Rotation paths and how fast each direction turns (degrees per step):
Each turn is a multiple of 5 degrees from 10 to 175, or 0.
Each row of a path follows its step; steps can be skipped.

step 0: -3.39 -3.60 1.13 2.84 2.29 0.01 -1.37 -0.77 2.66 -0.04 -2.80 -0.95 -1.87 -4.25 -0.75 3.90 1.48 0.00 1.18 -3.06 2.59 -0.43 0.55 -1.71 3.69 0.18 -1.13 -2.90 0.03 0.23 0.80 3.09 5.59 -0.99 -4.61 -1.95 -0.26 2.78 -0.58 5.27 -2.74 -3.09 0.68 0.47 3.37 -0.01
step 1: -1.47 -5.44 -4.67 -2.46 -0.72 2.96 -1.50 1.94 1.64 1.54 -2.51 1.49 -4.53 -5.19 2.68 1.44 0.62 -2.35 1.28 4.10 0.96 0.87 -0.23 -1.21 0.88 1.47 -3.00 1.27 -2.65 0.14 1.12 -2.31 0.41 -5.15 -1.81 -2.82 -2.06 -0.66 2.00 -0.50 -3.25 -1.90 1.07 -0.16 1.42 2.88
step 2: 1.64 -2.34 -2.35 -0.81 -3.91 1.52 -0.43 4.04 -0.37 0.51 0.29 4.64 -0.40 -0.78 -2.10 -1.84 3.33 -2.49 3.39 0.08 -4.64 2.36 -0.48 -1.69 -4.27 0.75 -1.53 -0.08 -1.84 2.08 3.10 -2.86 2.29 -1.90 1.78 0.28 -0.25 2.87 -2.85 -4.15 1.66 0.02 -0.17 0.29 -3.12 5.55
step 3: -0.39 -2.03 0.13 4.16 2.10 1.06 -0.55 -1.46 -1.00 -0.72 -0.62 0.63 0.97 2.60 -0.16 0.82 -0.52 -1.99 6.40 -2.99 -3.87 0.14 -0.27 2.88 -4.03 -0.04 1.98 -4.09 0.52 -2.39 6.01 -2.03 3.87 4.76 2.73 0.11 0.81 3.21 -2.08 -0.53 1.81 -2.37 1.79 -0.72 0.47 -0.11
step 5: -0.94 -2.21 -2.48 1.21 -2.53 -3.32 -2.56 0.65 -4.04 2.59 -2.12 -0.70 0.75 -2.48 -2.54 -4.15 3.42 -1.49 -2.78 -0.92 -0.42 0.65 0.50 -5.36 0.98 0.15 -0.19 1.32 3.24 -2.26 1.68 2.75 4.39 -2.91 -1.36 -1.77 -2.53 -2.00 4.83 0.25 -1.84 1.90 -2.79 3.68 -1.41 -0.35
step 6: 2.49 0.39 -1.44 5.03 -0.15 -0.21 0.29 0.61 -0.71 -0.56 -2.63 1.57 -5.04 -0.05 -0.64 -3.36 -1.96 -2.67 -0.28 3.16 -2.66 -0.22 -0.27 -2.47 1.75 -0.30 0.46 1.20 1.50 -0.28 6.93 0.57 1.45 -0.22 -0.56 0.59 -0.27 -1.51 0.67 6.90 -0.96 2.64 0.14 1.00 -1.68 5.91
step 7: -1.16 1.41 -1.25 1.21 -3.81 -4.62 0.10 2.79 3.71 -0.76 4.02 3.25 -3.76 -0.18 2.16 1.64 -2.44 -0.11 1.20 0.60 2.61 -1.13 1.47 2.00 0.39 2.06 2.77 2.39 1.53 -2.94 5.14 -2.93 0.77 0.95 2.74 2.38 0.10 0.84 -2.74 1.14 -1.83 -0.24 3.24 -3.78 -0.17 4.78
step 8: -2.22 -1.57 -1.10 2.23 -5.14 -2.20 0.14 3.96 0.70 2.11 -0.12 -0.86 4.27 2.27 0.57 3.89 -0.40 0.17 0.05 1.06 1.52 -0.30 -0.12 0.35 -0.51 1.26 4.77 1.10 3.03 -5.03 -3.16 -3.53 5.62 0.58 2.36 -3.22 -2.28 -0.73 -3.44 -2.76 1.89 -1.08 -1.53 -1.67 0.46 0.31
step 9: -1.02 -3.89 0.62 3.00 0.19 5.16 2.13 1.04 -1.00 1.61 -1.12 -5.30 -2.34 0.71 1.56 -1.43 -1.51 1.00 -1.96 1.42 -1.55 0.51 -2.53 -3.99 2.39 -1.81 1.49 0.43 5.45 0.62 -1.51 -2.12 3.78 3.70 3.69 -1.89 -1.66 -2.22 0.88 -1.91 5.03 -1.23 -0.39 2.27 -1.00 -0.91
step 10: -1.80 -2.92 -1.51 2.29 2.91 -0.73 0.82 -1.65 -1.20 -0.44 4.86 -1.02 -2.57 -3.68 0.81 -0.54 1.99 2.08 -0.59 -2.96 0.51 1.12 -0.96 -2.36 3.55 2.14 1.01 1.01 4.27 2.54 1.57 2.02 -2.39 0.59 3.29 0.56 1.71 -0.66 4.25 1.52 3.35 -1.19 2.46 0.24 -7.18 2.66
0.46 -0.11 0.19 0.64 -0.02 0.42 -0.45 0.53 0.51 0.46 -0.32 -0.38 -0.09 -0.35 0.75 0.57 0.31 -0.12 2.20 0.14 -0.17 0.96 -1.16 -0.22 2.12 0.42 0.16 -0.95 1.26 1.22 -1.02 -0.19 -0.72 -1.12 0.13 0.23 0.57 1.24 -0.23 -0.84 -0.57 0.38 -0.15 -0.63 -0.26 -0.53
35
0.06 -0.82 0.20 0.60 -0.32 0.29 0.03 -0.47 -0.11 -0.41 0.01 2.44 -0.69 -0.34 -0.08 0.16 0.09 0.33 0.60 0.83 0.58 -1.04 0.44 0.38 0.24 -1.06 -0.94 0.67 -0.45 -0.89 -0.38 -1.61 -0.04 -1.76 -0.18 1.33 0.60 0.20 -0.20 0.90 -0.14 1.05 -0.77 0.12 -0.48 0.57
70
0.57 0.33 -1.29 -0.68 -1.86 0.24 0.13 0.52 -0.61 -1.65 -0.44 0.46 2.10 -0.59 0.04 -0.14 1.51 -0.20 -0.02 -0.93 0.51 -0.36 -0.32 0.35 0.59 1.59 0.10 0.44 0.07 0.12 -0.16 0.30 -0.10 -0.34 0.53 0.64 -0.79 -0.37 -0.68 -0.01 0.54 0.20 -0.95 0.92 0.16 0.02
120
-0.78 0.41 -1.04 -0.65 -0.15 -0.76 1.03 -0.21 0.19 1.00 -1.36 -0.65 0.03 0.70 0.36 -0.73 -0.34 0.09 0.41 0.20 -0.08 -0.41 -0.62 -1.69 -0.25 -0.84 -1.12 0.69 -0.34 1.56 0.15 -1.28 -0.32 -0.86 0.74 -1.07 -1.08 0.01 0.59 -0.11 0.68 0.44 -0.76 1.17 -0.49 -0.03
95
-0.95 -0.46 -0.34 0.45 -0.80 -0.10 0.71 0.25 0.35 0.39 -0.29 -1.51 0.00 1.43 -1.40 0.12 0.73 -0.29 0.26 -0.57 -0.99 0.58 1.08 0.46 -0.14 1.02 -0.50 -0.03 -0.42 -0.29 0.47 -1.39 -1.89 0.36 -0.54 1.29 -0.06 -0.07 -0.19 0.20 -0.38 0.81 0.12 -1.28 0.05 0.96
80
0.07 -0.48 0.39 1.16 -0.09 -1.51 0.48 -0.94 -0.39 -0.10 -0.77 -0.06 1.05 0.20 1.07 0.47 0.78 -0.49 1.27 -0.37 -0.22 0.50 0.82 1.23 -0.75 0.16 0.62 -0.09 -0.40 -0.25 -1.31 0.52 0.57 -0.21 -0.78 -1.75 -0.18 0.16 1.35 1.07 0.44 0.32 -0.09 -0.23 -1.02 0.82
140
0.03 1.32 0.62 0.88 0.13 -0.68 -0.07 0.08 0.16 -1.02 -0.32 -1.40 0.30 -0.81 -0.75 -0.04 -0.92 0.10 -1.54 0.85 0.79 0.10 -0.30 0.53 0.69 -0.28 0.19 0.88 1.36 -0.80 -0.96 -0.88 -0.78 -0.12 1.28 0.03 0.18 0.14 0.23 0.11 1.41 -0.38 -0.15 -0.73 -1.49 0.48
20

step 0: -1.36 -0.67 -0.16 -3.61 -0.71 -1.66 2.00 -5.54 -1.63 -0.55 2.49 0.85 -4.09 2.16 0.42 -4.24 3.48 0.82 -1.17 -1.33 0.39 2.59 -1.18 -0.80 1.17 -2.15 3.06 -1.82 0.62 5.23 1.03 -3.34 1.56 -1.34 3.70 -0.18 2.94 -4.86 -0.84 1.08 -3.56 -2.94 -1.97 2.50 -0.59 -0.44
step 1: -0.34 -1.03 2.20 -3.75 1.42 -4.59 2.07 -3.30 0.49 0.63 -2.20 -0.82 -2.34 -2.24 -3.28 3.86 1.44 1.54 0.13 -4.61 0.04 0.95 4.95 0.46 1.31 1.41 -2.67 0.00 2.14 1.17 1.44 -1.02 -0.26 -0.62 5.30 -0.85 0.33 -1.24 3.31 0.27 4.80 -3.21 -2.26 1.88 -0.42 3.44
step 3: 2.99 2.04 -1.55 -3.21 -2.18 -2.04 -1.28 2.27 2.20 0.34 2.18 -0.17 -3.61 -1.58 -0.07 -2.74 6.00 5.33 2.77 0.58 2.50 0.82 2.83 3.88 1.83 0.80 -1.72 -0.07 -2.65 4.80 1.81 -1.55 -1.21 -2.32 4.48 -1.09 1.81 0.68 0.53 -0.30 0.89 -1.35 1.61 -2.21 2.57 0.22
step 4: 1.42 0.17 1.71 -1.65 0.00 0.87 -4.26 -2.04 0.58 0.74 -1.82 3.02 -2.18 -0.41 -4.42 3.95 2.73 5.55 -3.96 0.05 1.40 -1.79 1.87 6.35 -0.45 1.64 0.64 -1.90 4.24 -2.13 3.67 -1.11 1.57 2.53 2.78 0.33 0.67 -1.14 -2.33 0.06 -1.84 -1.33 0.00 -1.73 -1.84 -0.44
step 5: 1.98 3.57 1.37 4.48 3.47 -1.68 1.61 -3.67 2.68 0.51 0.40 2.64 -2.37 -1.63 -4.18 -4.93 1.74 1.70 -2.26 -0.67 2.94 4.61 -2.56 1.80 1.61 0.88 0.05 1.59 0.03 2.48 2.54 -5.27 1.25 1.70 0.88 0.48 -0.47 -2.32 0.24 -1.04 1.78 0.81 3.52 -3.23 -0.18 -0.21
step 6: -2.39 1.18 -1.13 -4.40 -1.67 0.18 1.89 -1.02 -2.13 -1.41 2.27 1.89 -2.95 0.34 -2.99 -1.62 4.33 0.71 -1.02 -1.20 -4.23 3.99 2.46 0.78 2.11 3.17 -2.01 0.03 2.94 1.63 2.11 -0.77 0.05 2.41 3.95 1.45 0.27 -5.35 -1.78 0.50 -3.62 3.94 -0.97 -1.84 1.22 3.11
step 7: -1.82 -0.54 4.69 2.51 2.64 -1.37 1.74 -4.17 2.67 -1.19 -1.73 2.14 0.54 -0.24 -1.32 0.06 3.87 0.46 -1.89 -2.75 -4.29 0.67 2.71 5.19 0.76 -0.25 -1.89 -2.17 1.23 1.47 -1.04 1.39 0.11 1.36 0.88 -4.57 2.10 -1.84 -1.72 1.84 5.27 -1.78 0.35 -2.49 0.22 4.53
step 8: 3.88 1.07 -1.59 1.72 0.97 -0.81 -0.47 -0.74 1.95 3.88 2.24 -1.73 0.60 -0.54 -2.55 -3.14 1.27 3.32 -4.69 -0.66 -2.14 -0.32 4.54 0.06 -3.02 0.33 -1.63 -2.39 1.10 3.65 -3.30 -0.11 -2.86 0.17 1.86 1.57 -2.83 -4.64 -1.26 -1.09 2.23 4.10 1.79 -1.94 4.64 0.41
step 9: 2.95 2.88 -0.38 -0.10 -3.44 -0.18 -0.06 3.73 2.43 -3.81 3.74 4.72 2.22 -1.90 -0.95 0.56 4.11 1.92 1.14 -2.28 -0.93 -0.04 1.62 4.12 -0.70 1.88 -1.05 -6.17 -3.66 0.71 0.57 -0.41 -1.53 0.67 2.29 1.60 0.27 0.10 -4.08 -0.56 0.36 0.03 0.56 -3.20 -1.02 3.55
step 10: 5.35 0.09 0.74 0.74 1.11 1.13 -3.12 -2.96 2.32 2.84 -1.22 3.77 -4.56 2.01 1.81 -2.06 -1.28 1.61 -3.87 0.38 -2.84 -1.63 1.65 3.65 -1.77 2.43 -0.09 -0.87 0.38 -1.17 1.77 -3.43 -1.64 -0.97 -0.01 -1.65 0.86 -1.83 -7.14 0.37 1.29 1.30 0.06 -2.04 -4.08 0.60
-0.30 0.15 0.63 1.85 0.52 -0.05 0.23 0.13 0.51 0.04 1.25 0.48 1.39 0.78 0.20 1.40 1.07 0.27 -0.01 0.60 0.63 0.12 -0.43 -0.29 0.81 -0.18 0.33 -1.47 0.15 -0.17 -0.23 0.25 0.46 0.40 -0.63 0.24 0.95 -0.81 0.06 0.88 -1.84 -1.26 -1.08 -0.26 -0.14 0.41
155
-0.69 0.28 -0.03 0.32 -0.15 -0.21 0.35 -0.70 -0.40 0.65 -0.79 0.29 -0.84 0.92 0.19 -1.07 0.39 -1.39 1.00 -1.24 1.08 1.53 0.28 0.77 0.19 0.26 1.32 0.32 0.70 -1.99 0.88 -0.07 0.11 0.33 -0.50 1.13 0.14 -0.85 -0.12 0.28 -0.36 0.21 -0.01 -0.76 -0.46 -1.01
60
0.54 -0.60 -1.05 -1.13 1.13 -1.20 0.55 0.79 -0.02 0.51 0.33 1.01 0.52 1.19 0.19 0.02 -0.92 0.14 0.48 0.49 -0.30 0.34 0.32 1.09 -0.16 -1.22 0.68 -1.15 0.17 -0.09 -0.15 -0.85 -0.51 -1.27 -0.37 1.35 -0.18 -0.14 -0.09 -0.62 1.37 -0.47 -1.27 0.53 -0.03 0.90
45
1.25 0.46 -0.04 1.22 0.32 -0.33 0.64 -0.36 -1.38 0.26 -1.20 -0.32 -0.59 0.19 -0.22 -0.08 0.47 0.09 -1.24 0.88 0.73 0.04 -0.45 -1.23 1.00 -0.31 -0.54 -0.86 0.16 -0.58 -0.57 -0.15 -0.33 1.54 -0.81 1.13 -0.86 0.39 -0.29 -0.81 1.26 -0.44 0.54 0.27 1.44 -0.09
120

step 0: -0.86 -0.63 0.14 1.92 1.46 4.26 5.77 1.90 1.57 2.71 4.86 4.25 0.27 -2.44 -2.39 -2.18 -0.44 -0.89 -2.08 1.02 -0.45 3.39 0.71 2.00 -2.32 -0.59 0.66 2.43 -5.96 -0.83 -2.73 0.94 4.66 -0.35 0.19 2.48 2.73 -3.48 -0.57 0.68 1.18 -2.74 1.50 2.88 0.30 1.60
step 1: 3.50 -0.27 -0.93 0.85 2.62 4.60 1.43 -1.07 1.63 -2.76 2.47 -0.15 -1.22 0.10 -5.68 -0.37 3.13 2.06 -0.78 3.75 0.46 -0.34 -1.05 1.73 1.28 -2.58 2.33 -2.31 -5.15 1.88 0.43 -0.16 1.86 4.36 -1.20 1.29 -0.56 -4.19 -1.79 2.47 -1.23 -4.02 -1.53 4.20 2.19 2.97
step 2: 0.21 4.26 -5.09 -1.15 -0.53 1.66 0.18 -0.80 1.90 -1.84 3.83 0.90 -0.68 -0.28 -4.25 0.88 2.45 -0.98 4.29 -2.26 3.92 0.58 -1.82 -1.28 1.79 0.90 1.95 -3.99 -2.19 0.09 4.03 -1.95 -1.06 4.83 -1.02 -1.59 0.73 -4.74 3.11 -1.62 -0.21 1.18 -1.71 2.74 0.60 3.65
step 3: -0.04 3.86 -6.52 0.83 -1.19 -2.84 1.98 -0.44 0.83 -2.61 2.97 -0.11 -3.33 -1.60 2.10 4.76 -0.05 -3.34 1.09 0.30 3.39 -2.48 -2.10 -2.81 0.63 0.96 4.07 1.83 -1.74 -5.51 -3.73 -1.99 -0.24 2.40 -2.56 -1.87 2.48 -2.28 0.60 -1.49 -0.29 0.79 1.75 1.24 0.48 1.76
step 4: -0.57 2.69 -3.43 1.60 -0.53 -4.96 2.05 -1.10 -0.92 0.07 -5.15 -1.60 0.97 2.08 3.62 2.83 -0.53 0.42 1.91 2.62 -0.04 -5.57 1.69 0.25 0.70 -1.10 3.60 1.86 -3.03 -4.55 -0.18 -0.56 3.46 2.07 -4.33 -0.67 -3.12 -2.38 1.42 2.31 1.71 -2.10 -0.04 -0.38 -0.79 3.81
step 5: -3.10 1.12 -0.12 -2.28 2.42 -1.48 -1.47 0.25 1.27 5.93 0.85 -2.34 3.41 0.69 3.51 -0.36 -0.21 -2.36 2.02 -3.68 -1.88 -3.20 5.45 0.56 -1.13 -1.05 -1.02 0.59 -1.10 -2.55 -0.09 2.07 1.99 1.52 -3.56 0.94 -3.07 -2.53 1.48 1.34 1.28 1.02 1.79 1.45 0.49 7.58
step 6: 0.90 -0.75 -1.40 -1.44 2.88 -3.04 1.43 3.31 1.13 2.32 2.92 -5.18 1.82 -2.26 0.19 -1.27 -2.34 -1.90 0.81 -0.92 -2.02 1.31 1.19 -1.16 -0.73 -2.17 -5.18 1.66 1.75 1.48 -3.60 2.32 1.09 3.35 -4.36 1.19 2.47 0.64 -1.99 1.32 -1.96 -4.83 3.18 1.41 2.10 5.22
step 8: 0.54 0.28 -2.78 -2.61 -0.64 0.01 0.76 1.41 -0.20 4.10 0.53 1.88 0.28 0.36 -1.26 -1.46 2.84 -1.84 -3.16 -6.18 4.79 0.29 -3.86 -1.43 0.19 -1.49 0.19 -4.05 2.49 0.05 -3.42 -2.89 5.48 0.95 0.51 3.49 -2.47 -1.50 -2.03 -2.21 -2.61 -0.66 -2.04 2.63 -3.85 0.65
step 9: -0.96 -0.93 -3.88 -2.47 -1.64 -1.95 1.44 0.60 -0.44 -0.79 0.13 2.75 3.24 -0.81 -2.60 -1.90 1.57 -0.68 -1.14 -2.15 1.60 -4.85 -8.42 4.87 1.25 -2.63 0.33 -0.40 -1.50 -2.88 -2.23 -1.90 4.45 -1.48 -0.12 0.03 3.45 0.76 -3.47 -0.42 -3.39 -0.93 0.59 -0.67 0.60 1.44
step 10: -0.23 -1.31 -1.87 0.34 2.96 -3.62 1.42 -4.72 3.47 1.18 1.84 1.27 1.55 1.34 -2.73 -2.41 2.16 0.69 -2.24 -0.04 3.35 -5.36 -4.39 4.52 -0.88 -1.46 -0.64 1.69 -2.26 -4.53 5.77 2.27 2.61 -0.48 -0.58 -0.41 1.06 -1.59 2.43 1.65 1.01 -1.03 2.66 0.14 -1.22 -1.62
0.68 1.07 -0.32 -0.67 -1.10 -0.67 0.97 0.24 0.28 -0.38 -2.76 0.11 0.50 -0.27 -0.56 -0.43 -0.36 0.90 1.36 0.50 0.09 1.60 -0.13 0.12 0.51 0.57 -1.23 -0.76 0.04 0.07 0.32 0.26 1.14 0.13 -0.70 0.47 0.76 -0.01 -0.03 -0.64 0.43 -0.63 0.05 -0.13 0.50 -0.02
155
0.22 0.23 1.52 0.14 -0.05 -0.51 -0.05 0.69 0.82 1.02 -0.59 0.01 -1.11 -0.13 0.02 -0.54 -1.36 -1.16 -0.37 -0.40 -1.32 -0.11 0.22 0.11 0.80 -0.40 1.79 -0.63 1.95 0.25 0.05 0.58 0.57 0.26 -1.10 -1.51 0.30 -0.50 0.21 -0.26 -0.36 -0.37 0.00 -0.63 0.06 0.32
40
-0.12 -0.07 0.02 -0.63 -0.37 0.45 0.03 -0.59 0.39 1.12 -1.37 0.68 0.96 0.86 0.31 0.29 0.00 -1.39 0.45 0.69 2.22 -1.28 -0.58 -0.05 -0.03 0.79 0.57 1.26 -0.05 -0.37 -0.87 0.15 -0.21 -0.87 -0.24 -0.18 0.45 -0.16 0.37 0.53 -0.56 0.10 -0.57 -1.96 0.33 0.02
65
0.24 0.60 -0.35 1.00 1.41 -1.39 -0.81 0.65 0.66 0.33 -0.38 -0.19 0.54 -0.84 -0.32 0.00 1.25 -0.05 0.91 0.33 -0.62 -0.48 0.21 -2.04 -0.62 0.38 0.42 0.49 0.30 0.36 -0.24 -0.25 0.11 -1.14 0.47 -0.21 -0.88 1.07 -0.52 -1.14 0.81 -0.40 -0.60 -0.40 0.62 1.43
35
-0.65 -0.36 0.94 0.14 1.08 1.11 0.37 1.03 -0.56 1.80 -0.20 -0.82 -0.38 0.38 -1.20 0.76 -0.09 0.51 -0.36 0.46 -0.55 0.38 0.30 -0.83 0.33 0.93 -1.30 1.06 -0.99 0.90 -0.28 1.09 0.54 0.98 0.53 -0.18 -0.06 -0.38 0.85 -0.35 -1.42 -0.40 -0.12 0.07 0.86 -0.05
60
-0.44 1.67 -0.32 0.38 0.27 0.22 0.33 0.68 -0.06 -1.52 -0.27 0.74 0.03 -0.12 -0.18 -0.10 -0.59 0.37 -0.61 -0.30 1.20 -0.05 1.74 -0.56 0.99 -0.46 0.81 0.31 -0.08 0.17 -0.80 1.21 -0.12 1.57 0.57 0.21 0.16 0.92 0.55 1.32 0.23 0.86 -0.07 -0.14 0.19 1.58
25
0.57 -0.40 -0.76 1.48 0.11 1.15 -0.44 -0.48 -0.23 -0.58 -0.02 0.65 -1.16 0.46 0.64 0.53 -0.47 -0.27 0.99 0.28 -0.29 1.50 -0.43 0.63 -0.58 1.69 1.11 -0.04 -0.83 0.46 0.06 0.99 -0.27 -0.49 0.51 -0.56 0.20 -1.67 -0.32 0.35 0.80 -0.47 -0.27 0.19 0.29 1.46
25
